(in the rows, 128 means zero)
Rows swapped in pairs by one turn or mirror: which row each one swaps with:
zenut: [106 159 150  95 138 147 126 109  92 127 130 103 130 133 131 153 149 151
 138  90 120 132]
suzul: [109 162 154 112 136 148 118 111  86 124 129 109 130 125 136 170 145 153
 140  96 123 132]
Pilug: [ 94 114 168 122 134 162 111 118 136 116 114 125 114 145 111 123 151 128
  82 155 137 130]
Segar: [131  99 104 149 108  95 137 120 142 110 129 152 172 126 113  93 122 156
  93 117 128 131]
Vudo: [151 116  99 127 138 108 146 172 140 143 111 141 122 105 133  92 157 144
 153 129 119 145]
bovir: [133 131 122 137  99 116  90 109 101 120 148 143 138 139 115 151 121  77
 110 153 150 110]
gufo: [149 106 111 125 137 140 148 160 133 167 177 108 152 152 126 160 118 125
 106 115 122 135]
zizo: [ 87 121 169 123 132 171 107 116 137 109 128 120 124 149 119 118 139 142
  95 151 128 123]
lig: [131 135 119 144 113 122  94 123 108 124 150 141 144 126 112 141 133  75
 126 173 159 111]
nokap: [ 99 126 169 119 132 163 112 111 131 101 131 126 126 146 124 115 142 132
  85 163 135 138]
zop: [113 152 118 140 140 120 151 116 111 164 112 143 136 165 154 126  75 150
 131 138 138 171]
birus: [133 130 102 143 104 118 101 113 109 130 150 134 148 117 120 149 130  73
 113 164 154 111]
Vamim: [129 128 112 141 109 118  84 115  99 116 155 143 156 126 126 150 116  85
 119 163 150 113]
vuvib: [135 101 103 154 108  94 133 116 140 114 124 151 173 127 117  92 102 156
 100 133 135 148]
Zud: [135  89  99 156  96 107 142 107 150 102 122 146 155 130 115  99 101 145
 101 124 123 134]
Gim: [ 94 121 135 153 132  99 119 109 164 139  75 132 146 117 109 139 119 127
 155 128 164 122]
Labu: [ 97 108 172 125 147 159 105 120 131 104 141 121 113 148 122 124 143 137
  89 155 133 139]
puti: [150 131 125 138 116 114 138 190 161 142 118 148 115 105 138 120 144 125
 150 122 115 140]
tibid: [119 165 125 126 127 113 148 115 117 147 104 132 132 143 137 121  66 152
 149 130 140 180]
muzok: [109 146 148 100 123 139 123 101  91 121 117  94 127 118 140 162 154 164
 141 112 119 132]
viz: [103 113 146 166 137 103 123 103 166 145  83 128 133 127 117 132 117 130
 161 131 153 110]
modod: [138 129 101 144 139 103 148 164 147 127 106 147 109  92 137 117 156 135
 148 151 118 144]
nakog: [147 106  88 118 136 134 141 155 112 165 172 103 127 130 109 167 119 123
 113 151 128 143]
zuk: [148 106 109 127 141 131 137 167 105 167 173 105 129 137 114 160 103 115
 106 141 116 137]
Litud: [137 135 111 144 106 118  88 106 105 131 151 133 144 120 113 139 107  78
 120 152 156 104]
pibe: [133 129 116 140 106 117  97 115  91 121 150 137 142 135 111 150 134  70
 122 153 156 118]
Roz: [104 122 142 156 135 105 127 110 176 141  81 125 145 138 116 155 112 130
 155 138 162 129]
Seka: [125 156 141 128 129  99 146 110 113 140 112 153 120 154 150 121  71 144
 145 127 125 171]
numo: [133 155 140 124 121 135 150 110 106 157 123 138 139 146 163 117  80 168
 150 140 146 153]
govif: [130 168 145 144 104 112 140 116 121 165 121 147 127 140 155 122  81 164
 124 127 133 168]
noval: [145 105  93 114 134 135 142 163 117 167 172 110 125 141 113 160 121 116
  96 142 122 134]
dizu: [106 118 141 163 161  87 108 113 156 133  91 137 129 130 109 142 129 130
 159 123 155 120]
bebo: [104 125 138 149 135  97 119 116 174 135  69 129 137 133 115 130 129 128
 160 132 156 129]
miro: [131 130  98 142 142 118 147 179 132 122 106 152 117  97 130 116 160 133
 149 116 119 142]
mus: [138  95  81 144 112  95 128 113 136 109 122 136 162 147 111  99 104 146
  90 131 125 139]
mubar: [132 155 141 113 116 143 132 111  89 137 119  97 131 114 109 179 147 151
 153 101 123 132]
mar: [146 106 107  99 147 127 140 144 132 168 178  97 130 136 118 149 108 138
 101 128 106 130]
fele: [155 118  88 121 134 126 143 159 111 174 141  87 123 121 118 147  91 122
 121 140 113 114]
fudo: [101 118 147 157 155 109 112 115 151 132  71 114 141 120 110 137 126 134
 158 131 157 124]
matuk: [113 165 143 134 126 128 133 110 108 134 137 109 125 124 120 182 158 156
 132  91 123 138]
Dila: [123 160 130 128 128 132 147 119 113 152 105 155 142 156 141 102  67 148
 135 131 139 154]
kuvi: [112 162 147 104 127 126 114 122  86 128 113 103 134 142 133 154 150 178
 140 105 131 134]
Gibaf: [128 155 131 111 130 148 127 115  94 126 106  87 111 115 138 141 129 176
 133 101 107 123]
nofo: [126 161 147 112 132 145 119 111  94 124 122 107 109 133 136 164 160 151
 132  91 122 134]
vofe: [143  84 110 153 114 104 144 115 129 104 114 149 165 150 113 107 106 140
  93 123 125 157]
Sar: [103 102 179 132 138 158 101 122 134 109 132 125 115 134 122 132 142 133
  87 160 134 130]
rab: [134 136 106 121 122 107 165 173 146 135 126 142  98  95 122 114 146 124
 144 135 119 131]
laga: [139 105  92 102 131 133 135 161 119 170 168 106 131 130 100 150  99 117
 107 138 133 123]
mogal: [148 106  96 106 138 114 141 178 123 158 155 100 137 124 116 159 108 120
  99 139 142 142]
tor: [102 108 170 129 129 165 112 118 141 105 120 110 115 138 119 117 148 136
  93 163 116 130]
tofop: [124  86  95 143 105 103 133 115 151 112 118 145 171 139 121  98 111 158
  97 133 127 139]
retik: [159 109 118 141 138 111 145 173 135 141 111 162 104 102 125 109 150 138
 151 131 128 148]

matuk is swapped with gufo
zenut is swapped with nakog
kuvi is swapped with mogal
birus is swapped with zizo
Dila is swapped with modod
zop is swapped with miro
laga is swapped with muzok

Rows swapped in pairs by one turn or mirror: which row each one swaps with:
ragot: [143 141  95 133 143 157 122 137  89 128  99 128 186 120 129 124 147 117
 108 118 124 146 110 152 116]
savik: [191 117 118 141 136 112 112  76 141 132 118 132 142 156 144 127 129 126
 104 136 130 102 104 118 110]
fiva: [107 136 101 102 132 141 136 131 100 156  81 116 172 128 131 123 124 125
  88 120 115  66 151  98 115]
Podad: [172 134 119 102 125  77 107 111 142 131 129 125 115 126 122 131 122  86
 106 158 122 105 147 124 120]
rezug: [115 146 112 158 128  99 115  94 148 134 123 122 147 115 128 135 170  74
 131 139  94 106 161 146 127]
Sugi: [118 151 130 155 144 117 125 106 182 117 119 119 157 118 174 136 125 118
 135 163 114 112 128 178 124]
zela: [127 133 132  93 173 138 150  94 134 133  96 143 127 140 121 124 122 189
 118 164  91  78 113 121 131]
toreg: [ 95 119 124 169 114 113 126 105 124 165 140 110 118 132 126 125 104 134
 124 134 143  64 173 124 122]
Vog: [ 98 125 126 162 130 104  84 129 128 172 120 145 160 117 168 143  99 115
 115 143 132 105 123 157 103]
rade: [140 135 101 102 137  66 100  95 145 144 115 144 140 124 163 138 103 124
 121 148 135  97 132  99 130]
bisa: [138 133  97 123 129 119  90  90 133 143 130 117 159 145 134 143 110  85
  83 145 114 116  96 129  87]
bisi: [161 141 126 123 139  84 132 122 139 151 137 148 148 113  86 128 119 182
  80 127 137  99 146 159 133]
Zevub: [ 44 142 114 127 146 172 132 111 129 117 112 125 143 126 132 126 127 179
 109 138 116 114 134 140 125]
tesum: [148 139  99 118 134 106 103  71 137 151 123 113 123 143 136 139  77 128
 129 139 107 107 153 158 154]
mip: [ 72 140 150 163 131  96 148 129 128 103 143 111 119 126 111 126 143 144
  68 146 116  94 116 121 100]
Rup: [114 109 138 125 115  68 114  91 159 139 146 161 118 144 115 121 104 124
 105 140 117  79 108 148 133]
Mim: [136 108 144 156 146 109 117 120 159 125 158 130 155 127 140 130 113 150
 132 100 125 118 135 180 114]
lovi: [147 151 116 147 139 135 185 139 155 130 125 114 170 127  93 105 109 165
 127 161 123  86 137 133 135]
mufi: [128 121 113 174 120 140 110 127 106 181 139 112 128 116 115 115  95 138
 115 119 140  93 155 133 151]
tid: [136 134 148 116 148 118 127 107 137  99 104 138 149 134 124 121 133 136
  75 139  99 150  89 148  81]
feso: [118 137 138 106 147 122 122 116 134 133 117 134 137 117  37 136 147 136
 113 163 110  96  91 122 119]
mavo: [ 38 144 109 113 137 130 118  97 133 112  97 126 151 154 130 132 112 161
 106 129 118 104 117 162 128]
mak: [102 119 108 160 131 138 139 133 109 150 116 100 141 162 106 120  96 162
 146 128 129  71 160 111 128]
fona: [135 165 118  76 147 145 130 120 125 110  78 156 161 115 103 117 127 133
  98 154 106 112  94 118 137]
Koza: [ 63 137 122 128 149 131 107 132 138 124 122 125 131 131 155 136 161 196
  98 143 117 107 109 130 130]
Kezu: [111  94 144 111 133 143 138  99 120 142 116 114 141 152 135 126 109 117
 102 105 125  68 146 127  80]
Vomus: [134 137 126 147 140  54 125 136 113 141 128 135 145 119 104 131 185 130
 119 161 140  98 128 129 125]
ged: [ 49 136 142 152 157 124 109  96 123 129 114 127 133 138 155 125 122 163
 118 160 105 122 148 160 121]
kof: [158 122 123 160 167 180 123 110 128 113 108 130 134 125  85 139 148 130
 122 124 106 108 104 137 109]
fesip: [133 157 139 111 163 127 118 122 112 112  99 147 153 108 105 125 106 166
 126 120  89 157 100 148 145]
Ter: [101 156 110 150 176 109 172 146 121 146 128 122 163 117 127 135 100 166
 121 149 131  89  79 138 147]
kepap: [ 98 155 153 150  96 132 158 123 113 114 131 113 165 148 117 119 150 160
 110 126 106 143 148 146 122]
Mapi: [135 119 126 163 123 145 107 157 122 132 100 116 136 140 138 139 170 119
 119  99 120  98 126 159 113]
fopak: [ 79 150 123 127 150 125 162 125 124 127 120 136 143 127  75 129 100  82
 136 162 118  94 109 107 131]
lome: [104  93 127 152 147 126 148 112 117 166 134 124 104 142  99 115  92 124
 122 139 134  72 160 127 108]
nagas: [151 143 139 144 143  82 117 141 119 152 107 121 129 110  89 133 139 168
 116 200 116 107 139 135 131]
Mor: [ 52 123 149 160 168 113 118 130 133 135 106 154 135 115 120 124 157 146
 119 131 112  90 148 110 126]
silim: [ 93 145 117 184 138 126 149 126 123 151 125 135 145 137 149 134 145  99
 161 151 127 108 129  98 134]
kud: [ 73 140 117 122 151 133 117 101 133 137 121 132 143 143 185 131  94 105
 133 167 124 102 139 117 127]
vusag: [125 175  96 169 139  66 113  83 128 127 132 111 150 144 109 146 135 135
  75 163 121 103 105 135 127]
Talik: [ 98 123 117 119 140 132 138 181 125 141 129 125 153 127  77 138 122 192
 120 145 125 111 126 133 112]
toros: [101 132 165 104 111 135 148 124 122 123 127 112 142 142  84 111 103 166
 127 141 123  90 171 132 137]
Fuza: [ 78 128 124 100 152 102  99 115 134 141 118 131 126  99 109 135 154 117
 109 146 110 121 188 142 133]
Vafi: [156 136  89 136 139 150  80 127 133 129  83 129 181 138 155 138 119 145
 124 147 114 128 117 136 111]
medo: [107 122  98  97 145 163 157 129 123 126 118 129 126 139 108 130  80 133
 102 137 102 116  76 145 139]
fidip: [137 164 115 117 160 119 132  97 124 122 102 121 126 121  75 140 134 153
 114 169 119 138  86 143 167]
fipam: [157 155 120 176 148 117 144  85 125 112 123 146 117 112 104 132 116  98
 103 148 125 109 170 143 125]
kubaz: [134 133 105 134 164 116 152 122 126 146 149 117 116 101  85 143 142 152
 103 149  99 116  83 107 161]
nis: [ 98 129 150 113 108 112 128 101 147  94 137 126 161 157 124 126 115  97
  96 124 104 111 132 140  81]
zano: [130 143 120  84 168 138 126 121 105 149  88 162 165  96 150 122 114 132
 140 139 101 110 101 133 113]
dud: [ 95 167  91 170 152  95 134 148 112 154 131 148 155 130 104 108 154 148
  79 161 125 126 129 133 142]
gepuz: [148 139 114  80 123  55 120 126 122 146 143 119 145 120 111 131 115 147
 133 141 119 112 154 139 118]
sare: [ 40 152 105 101 163 105 127  97 126 141 125 133 141 125  85 136 110 128
 118 152 132 112 135 138 149]
Vali: [169 131 120 138 150  56 122 127 123 142 130 122 129 139 149 139 106 132
 132 133 114  92 112  99 117]
dekoz: [ 88 137 101 155 122 129 130 143  98 141 117  80 152 143 127 134  97 130
  89  99 117 114 165 130 121]
pek: [137 140  86 119 182 139 119 131 141 145  98 137 135 109 167 168 123 130
 120 130 133  99  93 154 128]
Belit: [150 127 122 147 116 117  96  80 144 135 134 129 158 121 148 139 130 134
  89  96  97 111  86 137 139]
rema: [146 145  99 147 140  82 126 127 138 142 106 127 136 130  71 137 105  94
 141 141 137 100  94 108 141]
lop: [118 159 104 131 135 145 178 127 113 122 105 112 176 127  97 111 164 137
  92 143  83  95 134 116 115]
zogap: [ 87 136  98 181 131 159 112 125 134 113 123 130 150 123 101 128 103  94
 124  97 127 109 119 119 131]
fipof: [145 136 142  71 146 145 140 122 110 124  89 128 131  95  97 128 105 162
 112 138 110 129 127 135 135]
zimu: [122 177  95 134 145 130 153 106 140  67  86 131 148 144 123 155 151 148
 104 137 118  86 119 125 123]

Vali is swapped with fesip
pek is swapped with bisi
tid is swapped with rema
sare is swapped with Kezu
fona is swapped with Podad
fopak is swapped with nis
Fuza is swapped with fiva
zogap is swapped with mip

Rows swapped in pairs by one turn or mirror: which row each one swaps with:
dosu: [136 125 123 120 170 143 149 161 140 135 127 159 153  94 121 126]
finod: [149 144 138 123 132 110 132 147 109 153 111 102 193 127  91 122]
nezar: [116 159 143 108 102 132 135 171 139 171 117 101 174 122 134 158]
pov: [116 117 150 113 161 140 145 156 121 161 117  93 180 158 133  81]
Tuvo: [137 138  95 137 100 159 103 127 128 151  95 100 135 128 110  75]
Pumo: [140 130 139  97 159 138 129 135 139 148 122  97 181 146 129  69]
Gige: [128 144 113 130 113 167 123 130 109 126 107 142 183 135 165  89]
rar: [147 145  76 116 150 143 101 113 122 123 135 131 146 108 125 116]
Lik: [159 127 136 138 169 161 119 121 121 199 136  90 158 131 140 112]
mogo: [147 150  86 114 146 144 115 108 118 118 151 133 149 103 128 126]
zova: [100 173 130 157 130 153 141 153 142 205 112 115 154 129 137 111]
kek: [161 134 122 119 131 129 181 121 140 188 124 118 129 146  95 127]
fegin: [109 166 121 166 153 148 128 132 134 151 111 118 151 137 130  64]
gomuz: [116 138 152 142 164 151 116 123 139 187 128 121 125 133 104 163]
gidaf: [141 134  94 138 106 148 104 139 124 160 103  99 154 119 130  66]
pezod: [146 143  78 101 147 139 106 111 122 123 145 135 145 110 131 115]
zoput: [ 94 115  99 124 114 153 150 148  82 144 125 117 114 157 122 140]
zofug: [155 120 117 117 126 135 187 132 122 177 117 126 116 144  96 132]
gasi: [134 117 153 117 167 139 149 174 135 140 127 125 167  92 120 113]
povi: [113 138 148 132 108 129 104 155 112 162 135 126  91 126 164 131]
pup: [142 144 114 150 169 116 129 122 163 142 108 129 162 146 134  84]
nosat: [119 143 149 143 104  86 137 123 139 141 119 108 114 138 157 138]
rak: [112 134 151 131 110 133 105 156 111 150 130 125  85 128 160 131]
fim: [133 136 121 124 109 149 130 106 111 164 104 131 108 157 183 145]
Zuko: [152 131 154 148 124  95 137 127 131 172 136  99 164 111 163 121]
komil: [102 127  95 132 121 148 159 145  77 144 123 111 121 148 117 150]
Boda: [137 125 145  91 150 135 135 131 129 148 125 100 182 152 134  73]
Zisop: [137 143  93 118 156 160 106 118 125 123 140 152 141  99 140 126]
Tola: [102 123 111 128 110 148 146 146  75 141 131 118 114 154 119 149]
piv: [149 142 129 103 138 140 171 134 145 195 111 104 109 134  99 133]
buno: [115 143 146  85 138 124 130 122 180 176 120 106 131 144 143 144]
fosit: [123 141 135 124 116 156 130 105  99 169 112 127 114 153 153 170]
Setes: [140 143 111 127 129 163 114 122 100 129 103 129 200 119 141 107]
bot: [ 94 126 154  96 139 134 138 144 156 171 112 101 116 159 147 149]
lita: [124 122 100 122  97 143 162 136  75 145 114 114 122 154 118 138]
perun: [120 137 154 126 119 126  94 156 100 136 126 129  96 122 157 128]
teg: [124 122 136 128 175 132 154 173 138 143 123 150 165 103 127 134]
digup: [104 141 156 143 118 111 160 145 145 150 117 132 122 177 133 133]
Gezip: [ 90 127 145  90 146 140 130 136 162 172 105 107 124 154 149 145]
suze: [144 139  93 137 108 148 104 138 127 149 101  99 143 121 127  64]

piv is swapped with gasi
zoput is swapped with pezod
bot is swapped with Pumo
Zisop is swapped with lita

Rows swapped in pairs by one turn or mirror: which row each one swaps with:
nabok: [ 89 116 138  87  84 128 161 134 148 122 134 109 161 162 135 117 129]
gilep: [153  99 130 111 132 121 128 126 147  93 175 151 116 148 170 142 148]
Fitu: [137 114 112 105 118 149 154 149 143 174 142 132 113 121 137 110 119]
mabop: [ 95 109 131 150 134 133 151 117  90 103 139 174 135 173 111 120 117]
fekal: [136 116 141  85 112 146 121 161 131 119 156 112 117 143 142 150 115]
kuga: [133 158 124 154 105  99 172 129 150 103 148 125 157 146 148 128 154]
git: [ 93 140 123  75 138 146 144  97 102 107 143 164 148 135 136 120 114]
rugam: [141  82 114 106 100 152 141 156 105 138 151 125 114 146 116 129 103]
pekob: [121 111 116 138 145 101 164 152  95 105 167 148 129 118 163 159 119]
Zedas: [125 129 128 172 115 151 149 137 119  95 171 145 136  79 103 117 126]
sefif: [116 113 116 151 132 139 149 136  89  68 138 130 160 147 145  68 114]
baput: [131  78 119 133 109 145 126 140 134  82 121 135 171 116 123 100 174]
zifug: [114 149 109 131 101 143 128 113 108 141 127 151 137  98 168 101 180]
mik: [128  99 104 152 117 127 147 142 113  79 126 136 171 138 123  68 155]
vinu: [103  97 125 115 136 185 181 119 147  98 147  98 137 120 138 119 129]
libeb: [ 91 123 153 147  97 142 141 146 127 111 123  95 118 135 164 137  98]
veg: [113 115 127 145 127 147 139 127  88  72 146 123 153 143 145  71  91]
far: [129  76 123 123 105 139 123 142 145  83 140 129 167 123 124 112 181]
zipi: [128 138 132  79 113 146 130 120 137  98 145 136 185 143 136  75 132]
melo: [ 87 104 104  89 142 138 167 136 136 104 168 142 157 133 145  78 123]
Depaf: [ 86 105 132 112 118 160 157 136  84 140 164 161 112 115 123 128 140]
liko: [124 115 115 162 116 102 124 146 138  98 171 155  94 137 155 119 104]
Gine: [141 140  89 147 106 136 129 138 165 133 146  89 129 141 135 106 125]
vubu: [ 99  92 121 156 109 166 139 117 144 126 121 135 159  81 151 129 138]
bimu: [117 136 122 131  89 109 127 120 139 106 137 139 157 125 113 110  71]
gemes: [117 144 106 125 120 161 149 127 120 145 170 137 118 181 125  91 146]
Vud: [132 123 121 155 140 128 157 132 120 100 110 147 182 121 153 124  84]
Zif: [ 74 111 133 114  91 140 150  70 112 101 153 122 136 131 163 123 111]
vedim: [130 115 109 163  98 131 151 129 130 122 112 126  96  94 165 101 160]
mubit: [140 146 132 119 118 166 118 112 116 114 140 158 179 104 157  99  97]
Bovi: [111 135 144 134  96 120 132  63 130 118 157 152 135 110 153 101 151]
pomo: [ 74 125 101  87 109 136 175 103 105 103 140 133 145 142 168 103 106]
nube: [ 95 143 122 133 128 114 114 110  88 109 178 159 159 156 152 127 116]
Reruv: [139  88 137 127  98 146 134 135  79 137 164 124 145 167 127 148 124]
pir: [155 106 123 156 111 122 150 118 132 114 109 120  82 132 154 115 124]
Soko: [111 111  77 147 170 153 164 110 118  95 163 137 144 111 130 111 145]
razu: [152  92 161 139 117 139 132 149 106 115 166 113 177 126 144 130 156]
lurar: [118 141 107 142  98 132 126 121 114 132 122 145 125 112 173  99 183]
raz: [133  95 146 127 113 132 126 118 144 114 141 116 141 112 137 176 102]
turu: [103 111 102 150 106 116 117 137 136 129 164 156 156 170 149 106 174]
neno: [147 107 133  98 133 153 143 132 121 127 161 144  96  97 161 129 159]
Nid: [157 107 130 146 121 119 162 113 124 117 122 125  86 149 158 129 116]

Nid is swapped with veg
Bovi is swapped with razu
zifug is swapped with far
melo is swapped with Fitu

